Some points:
array([ 12,  26,  22,  51, -14, -32,  18,  -9, -32,   7, -29,  82,  12,  15,   7,  19, -80, -31,  -2, -84,  19, -19,
        -4,  38])
array([-13,  31, -11, -46, -27,  21,  24, -68,  -8, -61,  -3,  42,  71,   0,  22, -16,  37,  18,  37, -57,  11, -21,
       -22,  -6])
array([-52,  23, -52,  -4,   8,  21,  -1,  -8, -15,  10,  16, -16,  14,  -9,  29,  26,  15, -52,  -3,  29,   8, -10,
        -4,  -7])
array([106, -38,  -4, -53,  36, -17, -33,   1,  24,  17, -32, -49, -30, -51,  -2, -93,  20,  14, 101, -25,  45,  67,
       -13,  -2])
array([  39,   10, -110,  -59,   -9,   82,   59,  -18,  -38,  -15,   -7,   -3,   25,   -4,   39,    7,  -14,  -21,
         10,  -17,    2,   34,  -33,   34])
array([-59,  11,  16,   5,   0,  21,  15, -20,  29, -12,  12,  12, -32,  36,  27, -40,   1,  25, -29,  54, -11, -25,
       -33,  -4])
array([ 64, -10,  25,  -3,  67, -59,  75, -22,  45,   1, -26,  20,  -1,  87, -30, -25, -26,  24, -28, -71, -37, -19,
       -29, -25])
array([ 73, -27,  28,  18,  14, -73,  15,   0, -33,   2, -27,   4, -12, -44, -18,  72, -43, -45,  46, -16,  30, -38,
        83,  12])
array([-13,  65,   5,   6, -42, -40, -35,  30,  35,  37,   9,  23, -23,  16, -44, -47, -21,  23,  -6, -21,  25,   2,
        40,  17])
array([-31, -15,  57,  18,   2, -12,   6, -20, 104, -11,  12, -67, -37,  -1,  13,   2,  60, -11,   3,   0, -12,   2,
       -22, -10])
array([-56, -22,  38,  -6,  22, -12,   9,  -8, -21, -27, -22,  49, -54,  31,  15,   9, -24,  59,  12,  35, -12, -41,
        44, -10])
array([ 17,  55, -25,  -9,  35, -22, -40, -39,  -6,   7, -26, -16, -64, -17, -24,   0,  26, -24,   2, -22,  64,  42,
        52, -11])
array([ 67,  -3, -56,   4,  -6,  42,  80,  18, -44,  55,  57, -14, -21,  33,   8, -15,  10, -84, -65,   9,  35,   9,
       -65, -38])
array([-73, -11,   0,  10,   2,   4,  -8,  59, -36,  20, -24,  21, -35,  25,   1,  23, -11,  27, -47,  20,  30,  -2,
       -10,   6])
array([ 10,   9,  60,   5,  25, -56,  81, -14, -13, -63,  30,  -3, -22,  52, -16,   1, -18,  19,   5,  18, -33, -17,
       -31, -36])
array([  2, -39,  61,  24,  29, -78,  24,  40,  12, -14,  73,  10,   2, -19,  11, -20, -52,  34, -21,  11, -48, -12,
        24, -51])
array([ 19, -30,  58, -42,   7,   8, -54, -13, -13, -10,  30, -60, -12, -12,   8,  -1,   9,   6,  68,   9,  22,  64,
       -50, -16])
array([ 78,  10, -36, -18,  67,  77,  -9, -21, -19, -19, -43, -10, -43, -33, -10, -21, -58,  -8, -12, -13,  87,   1,
        57, -30])
array([ 48,  -4, -80,   4, -38,  43, -20, -66,  31,  95,  -8,  34,  -6, -55,  39,  78,  -1, -22, -20, -28, -23, -17,
        -5,  79])
array([-16,   3,   4,  11, -31, -17,   0,  58,  27,   2,   5,  29, -46, -41,  22,  24, -31,  23,   9, -47, -12, -23,
        61, -26])
array([ 64, -70,  43, -78,   7,  94, -82,  35, -63,   1,  13,  -4,  15, -10,  27,  19,  17,  -5,  -5,  17,  16,  30,
       -53, -35])
array([-30, -35, -26,  16, -22,  34, -17,  -7,  22,  33, -40,  39, -33, -20,  31,  23,   4,  25,  -7,  -1, -18,  -9,
       -14,  52])
array([ 29, -39,  88,  34, -26,  29,  28,  -7,  29,  34, -19,  42, -80,  37,  26,   1, -38,  50, -88,  -8, -86, -13,
       -68,  25])
array([ 63,   0,  40, -40, -41, -18, -14, -42,   1,  39, -95,  -6,  49,   2,  80,  11,  46,  40,   6, -68, -63, -10,
       -29,  30])
array([ 23,   9, -51, -30,  -5,  19, -10,   9,  47,  10, -23, -50, -21, -35,  31, -23, -32, -43,  22,  71,  98, -38,
       -12,  31])
array([-49,  22,  -4, -27,   0,  15,   2,  -3,  -4, -16,  23, -34,  28,   1,  -8,  -8,  11, -26,  46,  -2,  16, -12,
        38,   1])
array([-27,  30, -15,  13,  38, -34,  26,   3,   2,  -6, -20,  -7, -17,  -6, -13, -33,   7,  -5,  43,  -4,  11,  19,
        37, -51])
array([-44,  41, -17,  32, -42,  -7, -31,  23,  -9, -20,  13,  62,   5,  36,  -1,   3, -15,   4, -41,  -2, -35, -24,
        12,  28])
array([ 43, -22,  50,  19,  41,  -8, -68,  59,  35, -13, -26,  10, -15, -13, -29,  -2, -86,  45, -26,  -5,   1,  -6,
        55, -27])
array([-21,  25,   4,  45,  -3, -25, -30,  -5,  15,   5,  -1, -41,  26, -26, -28, -43,  43,   8,  45,  12,  -8,  29,
        11, -31])
array([  7,  54, -51, -27, -37,  33,  42,  -6,   4,   4, -17,  10,  25,   5,   9,  -9, -13, -17, -29, -34,  -4,  26,
        21,  -2])
array([ -8, -34, -10,  14,   1, -31,  11, -37,  -2,  15,  56, -62,  51, -34,  22, -22,  15,   4,  73, -10,  15, -14,
        18, -28])
array([ 51, -41, -41,  46, -49,   5, -54,  20,   6,  67, -27,  34,  -5, -15, -85,  14,  -2,   4, -46, 124,  27, -10,
        -7, -20])
array([-81,  26, -20,  20,   2,   4,  -8,  17,   6, -11, -27,  20,  21,   8, -11, -10,   6,  -7,  -2,   0, -23,  24,
        11,  18])
array([ 12,  12, -63,  19,  43,   2,  19,  22, -33, -10,  23,  32,  27,  30, -43,  25,   3,  -2, -68,  18,  -7, -27,
       -21,  24])
array([-13,  -1,  -3, -12,  -7,   8,  21, -50, -74, -11,  66,  18,  16,  13, -25, -20,  33,  11,  15, -12,   3,  18,
       -41,  32])
array([ 10, -49,  14,  -8,  16,  47, -48,  28,  13, -39, -18,  62,  33, -48,  30,  -6,   8,  35, -42,  66, -28, -65,
        -3,   2])
array([-24, -59,  50,  15,  21, -12,  18,  40, -14, -13,  36,  28, -15,  10,  15, -16, -20, -14, -29,   8, -14,  11,
       -25, -12])
array([101,  14,  45,  -8, -14,  -1,  69, -73,  27, -56,  28, -68,  40,  22, -51, -24,  71, -17,  43,  -3, -24,   9,
       -28, -89])
array([-18,  21, -55, -25,  16,  48,  17, -29, -15, -16,   2,   4,  10, -23,   5, -25, -20,  10,  20, -24,  19,   7,
        48,  17])
array([-15, -23,  58, -17,   5,  22, -12,  10, -47, -28, -16, -23,  -4,  54, -32, -33,  51,  -8,  40,  17,  -9,  16,
       -16,  -6])
array([ 18, -75,  53,  12,  15, -54, -35,  14, -44, -13,  30, -10,  19,  49,  -9,  12,  74,  -3, -58,  80, -23,  44,
       -92,  17])
array([ 34,  26,   9, -20,  11,  58,  -7, -37,  25,  -1,   3,   9, -23,  16,  22,  -7,   9,  28,  -6,  -3, -74, -16,
       -54,   8])
array([-73,  23,  19,   0,  17, -17,  49,  -9,  25,   2,  10, -25,  17, -32, -17, -10,  22, -31,  36, -24,  16,  -6,
         7,  -8])
array([ 29,  -4,   1, -30, -21, -69,  44, -10,  12, -44,  22, -12,  60, -36, -22, -22,  28, -44,  98, -17,  19, -33,
        45,  12])
array([ 57, -21,   9,  -8, -40, -77,  77, -49,  46,  45,  25, -52,  49, -54,   4,  -4,  40, -38,  16, -12, -14, -44,
         1,  32])
array([-45,  17,   5,   0,  41,  22, -11,  23, -25, -20, -34, -32,  -1, -30,  -8,   5, -10,  -3,   9,  -4,  18,  30,
        40,   4])
array([-30,  11, -35,  19,  -2,  -3, -21,  -4,   8,  15,   3,  -9, -44, -15,  46,  35, -34,   2,  -8,  -2,   1, -11,
        24,  66])
array([ 49, -22, -45, -62, -19,   7,   4,  -5, -42,  37,  47,  19, -17,  -1,  14,   3,  36, -58, -42,  35,  15,  54,
       -25,  16])
array([  23,  -32,   11,   45,   -1,  -24, -102,   67,   11,    0,   -8,    9,  -50,   27,  -46,  -11,   -4,   68,
        -44,   29,    1,   24,    0,   12])
array([-72,  40, -10,  13,   7,  22,  13,  13,  23, -10,  -8, -10,  15,   9, -10, -10,  -9,   4, -15,   3,  16,   0,
         2, -12])
array([-35, -16,  -3, -10, -23, -11,  -7,  42, -24,  -8,  70, -56,  11,  56,   1,  15, -47,   4,  -7,  24,  53,   8,
       -30, -10])
array([ 55,  -9,  43,   7, -42, -23,  22, -72,  46,  17, -23, -22, -31,   8,  -4,  43,  31,   9, -28, -52, -37, -26,
        46,  27])
array([-61,  95,   9,  -8,   1,  12, -37,  19,  40,  -7,   9,  -4,  13,   3, -23,   2,  40, -15,  31,   9,   5,  44,
       -41, -21])
array([  78,   38,  -68,   -9,  -18,   10,  -17,   43,   38,   -1,  -37,   74,  -26,   34,  -21,   26,  -16,  -37,
       -127,   18,  -13,   -6,    7,   37])
array([-41,  15, -49, -13,  12,  61,  54,   1,  -9, -29,   7,   2,  24,   1,   7, -14, -14,  -5,  -2,  14,  -8,   5,
        -1, -10])
array([-70,  15, -11,   6,  10,  30,  -6,   9, -19,  -4,   6,  20,  13, -19,   8, -19,   1,  13,  22, -16, -21,   2,
       -23,  31])
array([-64,  20,  30,  17, -10, -13,  21,  -8,  -1,  -8, -37, -28,  25,  11, -13,  57, -14,  34, -28,   8, -20,   3,
       -31, -20])
array([-69,   2, -11,  39,  -3, -13,   8,  27,  11,   8,  16, -10,   3, -35,  32,  27, -31, -13,  21,  -9, -32,  13,
        22,  -7])
array([-50,  -7,  15,  -7,   5,  -4,  -4,  32, -13,  18,  -7, -18,  -8, -13,  11,  20, -33,  14,  33, -23,   9,  12,
        34, -12])
array([-81,  -6,  -7,  21,  -9, -12, -18,  23,  11,   0,   4,   3,  31,  -5,   3,  23,  -6,   2,   9,  -7,   4, -12,
        22,  -3])
array([  56,    6,   33,   57,   40,    5, -108,   14,   -2,   20,  -95,    6,  -45,   47,  -65,   11,   -4,   13,
        -14,    0,    6,    9,   37,    5])
array([ -3,  26, -18, -13,   0, -14, -42, -48,  34,   6,  30, -53, -23, -11,  51,  26,  64, -12,  37,   8,   1, -51,
        18, -21])
These points spread out most along one direction. How many in every 100 of the points above lie lower along it than each point below? Answers are rounded to whole numbers. More than half of the points above lie lower than the first one.
array([-13,  -1,  -3, -12,  -7,   8,  21, -50, -74, -11,  66,  18,  16,  13, -25, -20,  33,  11,  15, -12,   3,  18,
       -41,  32]) 21
array([ 29,  -4,   1, -30, -21, -69,  44, -10,  12, -44,  22, -12,  60, -36, -22, -22,  28, -44,  98, -17,  19, -33,
        45,  12]) 2
array([-16,   3,   4,  11, -31, -17,   0,  58,  27,   2,   5,  29, -46, -41,  22,  24, -31,  23,   9, -47, -12, -23,
        61, -26]) 70
array([ 73, -27,  28,  18,  14, -73,  15,   0, -33,   2, -27,   4, -12, -44, -18,  72, -43, -45,  46, -16,  30, -38,
        83,  12]) 38
array([-24, -59,  50,  15,  21, -12,  18,  40, -14, -13,  36,  28, -15,  10,  15, -16, -20, -14, -29,   8, -14,  11,
       -25, -12]) 76
array([  56,    6,   33,   57,   40,    5, -108,   14,   -2,   20,  -95,    6,  -45,   47,  -65,   11,   -4,   13,
        -14,    0,    6,    9,   37,    5]) 92
array([-30, -35, -26,  16, -22,  34, -17,  -7,  22,  33, -40,  39, -33, -20,  31,  23,   4,  25,  -7,  -1, -18,  -9,
       -14,  52]) 84
array([ 55,  -9,  43,   7, -42, -23,  22, -72,  46,  17, -23, -22, -31,   8,  -4,  43,  31,   9, -28, -52, -37, -26,
        46,  27]) 43
array([-52,  23, -52,  -4,   8,  21,  -1,  -8, -15,  10,  16, -16,  14,  -9,  29,  26,  15, -52,  -3,  29,   8, -10,
        -4,  -7]) 33
array([-61,  95,   9,  -8,   1,  12, -37,  19,  40,  -7,   9,  -4,  13,   3, -23,   2,  40, -15,  31,   9,   5,  44,
       -41, -21]) 25
array([ 49, -22, -45, -62, -19,   7,   4,  -5, -42,  37,  47,  19, -17,  -1,  14,   3,  36, -58, -42,  35,  15,  54,
       -25,  16]) 46
array([-45,  17,   5,   0,  41,  22, -11,  23, -25, -20, -34, -32,  -1, -30,  -8,   5, -10,  -3,   9,  -4,  18,  30,
        40,   4]) 44
